In the data rows, zero lies at 7.5, halfway between 7 and 8.
Here is a table of points, one per row:
[5, 8, 7, 5, 5, 5, 7, 5, 6, 4, 6, 7, 6, 8, 9, 7, 5, 8, 5, 5, 7, 5, 5, 6, 4, 5,
 8, 7, 7, 5, 7, 5]
[7, 7, 6, 6, 7, 7, 7, 6, 7, 7, 7, 6, 6, 7, 15, 7, 8, 7, 6,
 7, 7, 7, 7, 7, 8, 7, 6, 6, 8, 7, 6, 6]
[6, 7, 7, 6, 7, 7, 6, 6, 7, 7, 7, 7, 7, 7, 8, 8, 7, 7, 6,
 7, 7, 7, 6, 7, 7, 7, 7, 7, 15, 7, 7, 8]
[6, 7, 7, 5, 6, 6, 6, 5, 6, 10, 7, 7, 7, 5, 6, 6, 10, 10, 8,
 6, 5, 6, 7, 6, 6, 6, 6, 12, 7, 6, 6, 6]
[6, 5, 8, 9, 7, 6, 7, 6, 8, 10, 7, 7, 6, 12, 6, 7, 15, 7, 6,
 7, 7, 9, 6, 6, 6, 7, 6, 6, 8, 7, 8, 9]
[9, 6, 6, 8, 7, 7, 7, 8, 9, 6, 8, 8, 7, 7, 8, 7, 15, 10, 9,
 6, 9, 7, 6, 8, 9, 7, 10, 10, 9, 7, 7, 11]
[8, 8, 7, 7, 8, 9, 8, 6, 7, 9, 7, 7, 7, 8, 8, 8, 9, 7, 8,
 8, 9, 7, 7, 6, 7, 8, 9, 15, 8, 7, 7, 12]
[7, 8, 7, 8, 6, 8, 8, 7, 8, 9, 7, 7, 7, 6, 8, 8, 9, 8, 7,
 7, 7, 8, 9, 8, 8, 8, 15, 8, 8, 8, 6, 14]
[7, 10, 7, 7, 6, 9, 7, 7, 7, 14, 7, 7, 8, 8, 8, 7, 8, 15, 6,
 8, 9, 7, 8, 7, 8, 7, 10, 8, 7, 8, 7, 8]
[6, 12, 6, 7, 8, 11, 6, 8, 11, 6, 7, 7, 6, 9, 7, 7, 10, 9, 7,
 7, 10, 7, 9, 6, 7, 7, 5, 8, 9, 6, 6, 6]
[7, 15, 8, 8, 7, 12, 8, 7, 7, 10, 6, 7, 7, 8, 8, 7, 8, 9, 6,
 7, 7, 7, 7, 8, 13, 7, 9, 9, 7, 7, 8, 6]
[8, 10, 5, 7, 7, 13, 7, 9, 5, 10, 9, 8, 8, 11, 8, 8, 6, 10, 8,
 6, 10, 8, 6, 7, 14, 8, 6, 6, 8, 7, 8, 11]
[7, 8, 8, 7, 7, 7, 7, 7, 7, 8, 7, 7, 7, 15, 8, 7, 6, 8, 7,
 7, 15, 7, 8, 7, 11, 7, 8, 8, 7, 7, 6, 6]
[7, 7, 8, 4, 6, 9, 5, 5, 5, 7, 7, 6, 8, 6, 7, 6, 8, 4, 7, 5, 7, 6, 5, 6, 7, 7,
 5, 4, 5, 7, 4, 8]
[7, 6, 6, 7, 7, 6, 7, 7, 8, 7, 7, 8, 7, 8, 7, 7, 7, 7, 7,
 6, 7, 7, 7, 7, 7, 15, 8, 7, 7, 6, 7, 6]
[7, 8, 7, 8, 7, 8, 7, 7, 10, 9, 7, 15, 7, 7, 8, 7, 8, 9, 7,
 7, 7, 8, 8, 8, 7, 9, 8, 6, 7, 8, 7, 8]
[7, 7, 7, 7, 6, 7, 7, 7, 9, 8, 7, 8, 6, 6, 7, 7, 7, 8, 7,
 6, 8, 15, 7, 8, 8, 8, 7, 7, 7, 7, 7, 7]
[7, 7, 7, 7, 6, 8, 7, 7, 15, 7, 7, 9, 7, 6, 7, 8, 7, 7, 7,
 7, 7, 12, 7, 7, 9, 9, 8, 7, 7, 7, 7, 8]
[7, 7, 8, 6, 8, 8, 7, 6, 7, 8, 7, 11, 8, 10, 7, 7, 8, 7, 6,
 8, 7, 9, 7, 13, 8, 8, 8, 11, 7, 8, 7, 9]
[7, 10, 7, 7, 10, 9, 7, 7, 10, 7, 7, 13, 8, 7, 8, 8, 7, 8, 7,
 7, 7, 8, 6, 8, 8, 9, 9, 8, 7, 8, 8, 10]
[7, 7, 7, 7, 13, 10, 7, 6, 11, 7, 7, 7, 8, 9, 7, 8, 8, 7, 7,
 7, 8, 11, 8, 6, 8, 8, 8, 8, 7, 7, 7, 7]
[7, 7, 6, 7, 8, 8, 7, 7, 7, 8, 7, 8, 7, 7, 7, 7, 8, 8, 7,
 7, 8, 7, 7, 15, 8, 7, 8, 6, 7, 6, 7, 7]
[7, 9, 7, 8, 15, 7, 7, 6, 8, 9, 7, 6, 7, 8, 7, 9, 7, 6, 6,
 7, 7, 8, 6, 9, 8, 8, 8, 7, 7, 7, 7, 6]
[7, 5, 6, 7, 15, 9, 7, 9, 9, 7, 7, 8, 7, 6, 7, 9, 6, 8, 7,
 6, 8, 6, 6, 8, 9, 7, 6, 9, 8, 7, 6, 8]
[7, 8, 7, 7, 12, 6, 7, 7, 6, 6, 7, 6, 6, 8, 7, 9, 8, 8, 6,
 6, 10, 9, 7, 13, 7, 7, 8, 7, 7, 7, 7, 8]
[7, 7, 7, 7, 7, 7, 7, 7, 7, 7, 7, 7, 7, 7, 7, 15, 7, 7, 7,
 7, 7, 8, 7, 7, 8, 7, 8, 7, 8, 7, 7, 7]
[4, 5, 5, 7, 6, 7, 6, 6, 6, 6, 5, 6, 4, 6, 5, 6, 6, 5, 8, 6, 7, 6, 7, 5, 6, 5,
 9, 5, 5, 6, 6, 7]
[6, 5, 6, 6, 6, 9, 7, 9, 6, 7, 8, 6, 5, 6, 7, 6, 5, 6, 5, 8, 7, 6, 6, 6, 7, 6,
 6, 7, 6, 5, 9, 6]
[13, 8, 9, 7, 7, 6, 8, 10, 5, 6, 5, 7, 6, 6, 7, 6, 6, 8, 6,
 8, 7, 8, 8, 7, 6, 8, 7, 7, 7, 7, 7, 7]
[7, 6, 8, 5, 7, 6, 7, 15, 7, 9, 7, 8, 9, 8, 7, 8, 7, 6, 8,
 9, 7, 8, 7, 6, 6, 8, 8, 7, 8, 8, 9, 6]
[7, 7, 8, 6, 7, 8, 8, 8, 7, 6, 9, 7, 8, 7, 7, 8, 7, 8, 9,
 15, 7, 7, 6, 7, 7, 7, 7, 7, 7, 6, 7, 7]
[7, 7, 10, 8, 7, 7, 7, 11, 6, 7, 10, 8, 7, 7, 7, 7, 8, 8, 6,
 13, 7, 7, 8, 7, 6, 8, 7, 7, 7, 7, 7, 7]
[8, 7, 15, 9, 7, 7, 8, 9, 8, 7, 7, 7, 8, 6, 8, 7, 8, 8, 9,
 8, 9, 7, 7, 7, 8, 8, 6, 8, 7, 7, 8, 8]
[6, 9, 13, 7, 7, 6, 7, 14, 9, 7, 7, 8, 9, 8, 7, 7, 8, 7, 8,
 8, 5, 6, 8, 8, 8, 8, 7, 7, 7, 8, 7, 8]
[7, 6, 12, 9, 7, 8, 7, 8, 6, 6, 9, 7, 7, 8, 7, 7, 8, 7, 6,
 11, 7, 8, 8, 7, 7, 8, 7, 7, 7, 8, 6, 7]
[7, 6, 8, 12, 7, 11, 8, 9, 8, 9, 8, 7, 15, 8, 8, 7, 6, 7, 9,
 6, 8, 7, 9, 8, 5, 7, 8, 9, 8, 8, 7, 6]
[8, 7, 9, 15, 7, 7, 8, 7, 8, 8, 7, 7, 11, 6, 8, 8, 7, 7, 8,
 7, 9, 7, 8, 7, 8, 8, 7, 8, 7, 9, 8, 8]
[7, 8, 5, 11, 7, 5, 8, 5, 5, 6, 7, 7, 15, 8, 6, 6, 6, 8, 7,
 8, 7, 8, 5, 7, 8, 6, 7, 7, 7, 6, 6, 7]
[8, 7, 4, 11, 7, 4, 7, 8, 6, 6, 8, 8, 6, 7, 7, 7, 7, 6, 9,
 8, 6, 7, 10, 7, 9, 6, 6, 10, 7, 8, 5, 5]
[6, 5, 7, 6, 6, 6, 6, 6, 7, 6, 6, 6, 5, 6, 6, 6, 5, 7, 7, 5, 6, 5, 7, 6, 8, 5,
 7, 6, 6, 7, 6, 6]
[8, 10, 3, 6, 6, 4, 7, 8, 9, 7, 7, 5, 8, 6, 6, 7, 6, 4, 4,
 10, 9, 6, 8, 7, 6, 7, 4, 7, 5, 8, 8, 9]
[15, 6, 7, 9, 7, 8, 6, 6, 9, 8, 7, 6, 6, 9, 6, 7, 6, 7, 6,
 7, 5, 6, 8, 7, 6, 7, 7, 6, 7, 6, 8, 6]
There is one direction along which these points spread out most. Take the direction at right angles to it along which they spread out most. Then take the direction at right angles to both along which they spread out most. Go by this last direction. How far along it is each point below, from 0 to 99? The average is 50, and the first point in the table lies past the average. One standard deviation of the points above along it is 16.
[10, 8, 5, 9, 8, 8, 8, 9, 5, 6, 9, 8, 8, 7, 8, 8, 8, 8, 11,
 9, 8, 8, 11, 7, 6, 8, 6, 6, 7, 9, 8, 8] 53
[11, 6, 10, 6, 8, 6, 10, 6, 6, 9, 8, 9, 10, 5, 7, 7, 9, 4, 8,
 8, 11, 7, 14, 6, 9, 6, 10, 5, 8, 6, 11, 5] 52
[9, 7, 8, 6, 7, 7, 9, 7, 7, 7, 7, 6, 9, 8, 8, 7, 7, 9, 7,
 6, 5, 8, 15, 7, 7, 7, 6, 7, 7, 9, 10, 9] 53
[9, 8, 8, 8, 7, 8, 6, 8, 7, 6, 8, 8, 7, 7, 8, 7, 8, 7, 7,
 6, 7, 8, 10, 7, 6, 8, 8, 8, 7, 8, 15, 6] 46
[8, 7, 8, 10, 7, 7, 7, 8, 8, 5, 7, 6, 8, 7, 8, 8, 6, 9, 9,
 6, 7, 7, 9, 7, 9, 8, 7, 6, 7, 8, 15, 8] 52
[7, 7, 7, 6, 7, 6, 9, 7, 8, 7, 15, 6, 7, 7, 8, 7, 7, 8, 9,
 7, 7, 7, 8, 7, 7, 7, 8, 7, 7, 8, 7, 7] 51
[7, 9, 8, 7, 7, 6, 8, 7, 7, 8, 9, 7, 9, 8, 8, 8, 7, 7, 15,
 9, 6, 7, 7, 7, 7, 7, 8, 8, 7, 10, 8, 8] 56
[7, 7, 7, 8, 7, 7, 15, 7, 7, 7, 8, 7, 7, 8, 7, 7, 7, 7, 8,
 7, 6, 7, 7, 8, 7, 7, 7, 7, 7, 10, 6, 8] 50
[7, 7, 7, 7, 7, 9, 10, 6, 7, 6, 6, 6, 7, 6, 7, 7, 7, 7, 9,
 9, 9, 7, 6, 7, 7, 8, 8, 8, 7, 15, 7, 5] 53
[6, 9, 8, 8, 7, 8, 10, 7, 8, 9, 9, 7, 6, 8, 7, 7, 6, 8, 13,
 8, 7, 7, 9, 8, 6, 7, 6, 7, 8, 9, 9, 7] 57
